Each row has a name. After each piece below comes the name of the row it's from, unless a question asks for something else. Each question is about the rows just above it. Some pieces are copies with a little noise. Places in a row count from 0.

(194): [120 158 204 168 158  92 130 107 102 132 183 159 126 151 135 119  59 164
 162 132 139 161 121 116 109  95 101 111  99 129 137 129  98 128  85 107
  90 141  99 120 172 125 137 136 159 128 126 165 103 177 112 112 142 196
  98 145 160 104  97 144 145  99 103 166]
(112): [131 150 207 168 180 111 141 107 111 119 193 162 132 143 116 107  66 139
 147 133 132 153 114 121 110 125 114 132  94 139 161 108  99 155  81 100
  83 142  81 136 178 153 121 153 142 147 134 162 100 166 116 129 133 193
 108 141 174 102  94 144 139 107 102 134]
(46): [139 169 201 153 172 110 147 126 121 128 192 170 143 154 126 117  89 147
 148 122 138 166 111 106 115 110 116 120  96 139 169 127 107 154  75  97
  79 147  87 132 159 147 138 148 143 137 139 166 100 189 106 131 140 196
 111 126 146 109  94 139 121 127 128 143]
(202): [137 174 197 156 163 110 132 126 105  92 170 171 134 134 134 106  74 144
 151 114 141 153 122 110 120 120 121 135  92 142 147 119  98 124  89  87
  82 144  83 135 181 156 121 137 139 128 145 177  95 164 115 125 137 193
 129 124 154 122 101 145 143 127 121 143]
(63): [129 154 194 179 176  95 126 130 102 116 176 160 117 134 117 121  57 156
 154 123 144 172 119 117 105 105 120 131 103 133 150 121  99 131  75  85
  86 137  80 119 176 150 110 137 150 134 142 183 102 182 121 126 154 211
 113 127 168 125  76 134 142 135 117 161]
(139): [118 163 197 175 172  90 127 111  96 149 167 162 123 152 129 114  85 157
 163 114 143 155 116  96 105 105 110 133  90 148 160 124  88 128 126 107
  86 136 100 125 167 133 116 129 131 144 140 179  94 189 104 120 129 186
 107 148 144 121  93 136 125 110 129 153]
(167): [131 150 207 177 167 108 131 117 107 127 189 172 115 146 108 107  62 151
 160 144 135 151 133 117 110  94 110 120  97 119 147 128  90 146  90  89
  84 139  89 152 183 130 131 121 141 149 156 177 102 196  93 122 141 182
 103 134 166 111  71 125 140 104 123 146]
(24): [124 159 181 158 168  86  97 137  80 129 170 140 108 165 130 130  76 159
 162 129  80 153 127 144 146 127 114 133 114 145 140 132 135 127  95  95
 110 144  73 141 148 143 104 133 147 131 164 185  79 175 107 135 168 229
 128 119 151 121  89 134 108 111  92 164]
(100): [129 154 194 179 176  95 126 130 102 116 176 160 117 134 117 121  57 156
 154 123 144 172 119 117 105 105 120 131 103 133 150 121  99 131  75  85
  86 137  80 119 176 150 110 137 150 134 142 183 102 182 121 126 154 211
 113 127 168 125  76 134 126 111 110 146]
(212): [125 156 199 172 164  88 130 108  90 121 190 163 129 143 118 109  69 170
 164 137 121 160 102 131 116 100 111 116 103 133 148 122 103 134  88  89
  86 139  89 152 183 130 131 121 141 149 156 177 102 196  93 122 141 182
 103 134 166 111  71 134 140 104 123 146]
(158): [131 150 207 177 167 108 131 117 107 127 189 172 115 146 108 107  62 151
 160 144 135 151 133 117 110  94 110 120  97 119 147 128  90 146  90  89
  90 134  85 140 173 135 128 136 145 131 115 164  93 180 113 111 138 210
 104 143 151 112  84 127 142 111 128 159]
(125): [132 155 227 135 171  73 127 118  99 125 207 174 117 166  94 121  40 153
 125 130 122 179 102 121 133 107 114 113  90 149 157 143 115 131  94  86
 102 153  60 108 170 144 103 148 130 158 113 178  83 171 111 141 154 211
 105  81 173 109  99 142 136 116  96 156]
Where does [118 163 197 175 172  90 127 111  96 149 167 162 123 152 129 114  85 157
 163 114 143 155 116  96 105 105 110 133  90 148 160 123  88 128 126 107
  86 136 100 125 167 133 116 129 131 144 140 179  94 189 104 120 129 186
 107 148 144 121  93 136 125 110 129 153] differ from (139), and what was there?
31, [124]
[119 159 203 168 159  93 131 107 102 131 182 160 126 151 135 119  61 165
 164 133 139 161 122 116 110  96 101 110  99 130 138 128  97 128  84 106
  90 141  98 120 172 125 136 136 159 129 126 164 104 177 113 112 142 198
  98 146 159 102  98 142 145  99 104 165]
(194)
[131 155 193 178 176  96 126 130 104 115 176 161 116 134 117 121  56 157
 156 123 145 172 121 117 105 104 120 131 103 132 150 120  99 130  76  85
  85 137  80 119 177 151 111 136 151 134 143 185 102 181 121 127 154 212
 114 126 168 125  75 134 142 135 117 161]
(63)

(158): [157  91 112  90  90 178 123 157  92 113  90  90]
(125): [ 83 150 149 151  85 141 167 175 125  84 185 171]
(46): [ 84  96 176  89 150 181 120 157  91 129  90  89]
(194): [ 77 155  79 150  79 144 171 179 127  79 194 174]
(24): [129 132 113 132 126 138 127 126 132 130 134 135]
(167): [ 67 196 142 180  72 148 143 193 154  61 190 168]
(112): [130 128 128 128 124 118 118 149 128 128 118 123]
Where do [157  91 129  90  89] appear?
(46)
Count of [150] in (46):
1
(125) without one entry, shuffled: [ 83 150 151  85 125 171 175 141 167 185 149]. Gone:
[84]
Count of [128] in (112):
5
Where does [ 77 155  79 150  79 144 170 179 127  79 194 174] differ from (194), and what was there?
6, [171]
How many times does (194) hold [79]?
3
Which entry of (46) is missing from [150  89 120  90 176  84  96 181  89 157  91]?
[129]

(24): [ 97  99 105 104 104 102 103  98 100 104 102  99  99  97  96 102  95 100
  96  98 102 102  95 104 102 105 101 100  98 103 100 126 101  97  95 103
  97  99  99  94 102 101 102  99  97 104  96  98 100  99]
(212): [ 91  85 100 106  96 109  98 107  95  95 100 111 102 100  97  94 104  97
 109  95 107 107  95 101 100  97  95 111  90 106 102 112 106 106 108 102
 111  90 103 101  92 101 107 105  96 101 102  95 101 107]
(125): [127 127 127 126 128 127 128 126 126 128 126 127 126 127 125 127 127 129
 126 126 127 128 125 127 129 129 127 127 127 127 127 127 126 127 125 127
 126 127 126 126 129 127 127 128 126 126 126 128 126 127]
(139): [101 105 106 103 107 100 105  97 103 107 103  96  98  98  97 105  93 102
  93 100 101 101  97 105 104 108 104  97 101 103 101  95 100  95  92 104
  93 103  98  94 107 108 101  98  98 106  95 100 101  97]
(167): [104 111 104  98 107  93 103  93 105 108 101  89  97  98  97 106  92 103
  89 101  96  97  98 102 103 107 105  91 106  98  99  88  95  92  88 101
  88 107  96  94 109 100  96  95 100 103  94 102  99  93]
(158): [ 36  31 196 203 151 193 149 147 104 153 161 165 126  88  48 104  78 102
 121  67 193 193  26 173 158 174 102 194  39 209 142 167 171 112 103 173
 143  60 116  53 107 140 195 107  61 192  79  56 137 153]
(46): [102 163 217 166 206 112 176  80 157 217 169  58  99  79  50 166  15 134
  22  96 143 144  45 181 174 223 154  93 117 170 129  47 120  44   3 172
  30 148  81  20 194 140 145  95  84 204  38  91 126  82]
(100): [ 35  30 200 205 152 195 150 148 105 154 163 166 127  87  48 105  78 102
 122  67 195 195  25 175 159 175 102 196  38 211 143 168 173 112 103 175
 144  60 116  52 107 141 197 147  60 194  79  55 139 152]
Times [127] occurs in (125):
22
Where does [ 97  99 105 104 104 102 103  98 100 104 102  99  99  97  96 101  95 100
  96  98 102 102  95 104 102 105 101 100  98 103 100 126 101  97  95 103
  97  99  99  94 102 101 102  99  97 104  96  98 100  99] differ from (24), and what was there?
15, [102]
[ 95 101 104 107 103 102 102  95 101 104 100 100  98  95  97 102  96 101
  96  99 105 102  93 102 102 106 102 102  98 104 100 123 100  94  95 100
  97 101 100  99 102  99 103 100  97 104  96  97 101  98]
(24)
How many times does (158) hold [107]?
2

(202): [195  88  43 153 157 162  79  42  52]
(125): [195  89  89 195 177 117  79  42 195]
(194): [195  88  89 153 157  90  79 110  52]
(158): [ 62   4   4   4   4  90 194 161 161]
[194  89  43 153 156 162  79  42  52]
(202)
[196  87  87 154 156  91  79 110  50]
(194)
Times [196] occurs in (125):
0
(202) without one entry, shuffled: [157  43 195  88 162  79  52 153]. Gone:
[42]
Times [160] occurs in (158):
0

